In the data rows, 128 means zero.
Some points, one per row:
[ 91 142 129 130 149 115 152 116 120 125 148 140]
[ 68 132 102 179 148 143 125 110 121 152 119 105]
[140 113 136 116 130 150 106 120 121 125 123  95]
[ 81 141  83 142 133 155 123 117 114 156 104 120]
[ 98 118 125 145 127 128 131 129 113 144 146 135]
[179 139 147  97  65 140 179 160 169  18  75 176]
[ 96 173 114 148 100 134 175 114 150 109 106 111]
[164 144 138 114  97 138 155 136 149  92  96 165]
[ 91 123 121 191 122 132  91  94 105 162 143  96]
[128 123 127 124 138 108 128 126 136 134 152 130]
[161 153 114 132 118 120 151 114 146 105 118 127]
[ 96 116 143 132 138  83 135 115 125 145 174 107]
[241 108 162 118 110 115  53 126 162 102  83 126]
[114 120 138 124 107 151 139 127 126 119 105 158]
[135 116 132 122 138 102 133 136 125 136 159 122]
[ 77 123 110 170 168 108  96 130  93 174 151  53]
[157 114 151 124 123 128 109 128 136 122 116 138]
[101 123 105 117 146 117 142 125 120 147 150 134]
[ 93  97 124 109 147 127 125 136 159 166 138  94]
[ 93 102 105 175 209  99 112 133 105 184 197 125]
[ 95 129 115 172 130 144 120 122 115 144 115 107]
[161 120 131 118 116 133  69 128 136 109 101 146]
[ 92 120 142 144 151 122 144 121 115 129 150 160]
[130 103 137 104 141 146 143 134 123 136 118  88]
[129 124 125 125 130 117 123 124 124 134 118 135]
[110  97 132 119 165 129  76 132 110 144 146 100]
[174 124 165 104 102 121 133 134 149 121  96 183]
[111 138 118 156 121 137 130 113 111 138 122 111]
[255 113 196 115 120 138  21 123 153  78  55 118]
Here are 12 more points, each followed by its number:
[184 111 154 118 124 126  85 133 147 116  89 120] 0
[164 114 154 133 136 120  90 128 125 121 114 136] 1
[125 134 132 114 128 125 134 127 123 135 151 125] 2
[160 120 154 130 125 127 106 115 132 124 121 130] 3
[127 125 127 124 127 124 127 121 122 134 143 128] 4
[143 107 154 120 147 118 114 127 128 134 145 133] 5
[186 137 133  86  88 138 159 145 152  87 113 163] 6
[ 75 131 118 180 144 124 113 104  91 158 134 102] 7
[144 105 147 104 157 102 120 131 126 137 157 143] 8
[128 135 137 116 119 133 126 126 118 122 127 145] 9
[107 121 115 165 130 144 130 141 117 135 115 127] 10
[125 116 106  94 124 119 116 128 127 148 150 123] 11
Which three of these numbered points are nearest to each point below by angle, seen from the average point of the first points? Their numbers follow each, nearest first.
[146 127 173 113 155 128 112 138 124 149 124 206] > 5 8 9
[121 136 115 140 120 139 151 132 128 142 166 153] > 4 2 9
[149 146 142 111  97 136 153 140 157  95 121 148] > 6 9 3
[136 159 121 128 110 167 129 138 121 135  98 157] > 9 6 10
[ 68 119 111 178 165 122 104  84 118 153 140  90] > 7 10 4
[222 103 184 101 149 118  96 120 129 139  90 145] > 3 1 0
[195 144 151  99  89 139 177 148 148  63 107 167] > 6 9 3
[132 127 140 122 128 132 133 134 123 127 118 138] > 9 6 2
[ 96 136 108 174 146 125 110 117 108 157 140 102] > 7 10 4
[210 164 139  63  59 152 175 159 182  50  66 176] > 6 9 0
[ 88 118 107 134 151  67 112 109 129 156 211 105] > 4 11 2
[136 123 137 108 114 136 111 117 116 120 113 125] > 9 0 3
[129 125 130 123 138 130 133 129 125 142 142 124] > 2 4 11
[ 89 128 116 143 135 117 133 127 112 142 145 126] > 7 10 4
[108 143 127 140 149 130 130 125 104 151 132 127] > 7 10 2
[121 132 121 126 129 128 134 126 120 133 135 120] > 2 4 11
[130 120 130 109 161  76 129 120 130 133 175 120] > 8 4 2
[225 122 192  95 165 136  61 157 150 108  77  65] > 0 1 3
[182 144 146 104  93 133 147 131 186  84 102 143] > 6 0 3
[ 83 165 119 126 156  73 191 116 109 117 177 106] > 2 4 7
[ 79 112  86 164 161 116 121 134  89 163 167 117] > 7 10 4
[188  78 177 104 127 162  88 132 147 109  89 118] > 0 3 1
[ 97 162 110 142 108 140 160 120 140 137 105 140] > 10 9 6
[164 145 101 124  97 155 149 174 112 138 178 111] > 2 4 11
[126 119 132 114 149 106 132 128 129 138 159 120] > 8 2 4
[156 137 134 109 116 135 135 137 131 111 120 145] > 6 9 3
[224  93 187  97 110 117  67 167 159  94 106 130] > 0 1 3
[ 83  40 138  82 255  40  66 181  64 230 255 124] > 8 5 11
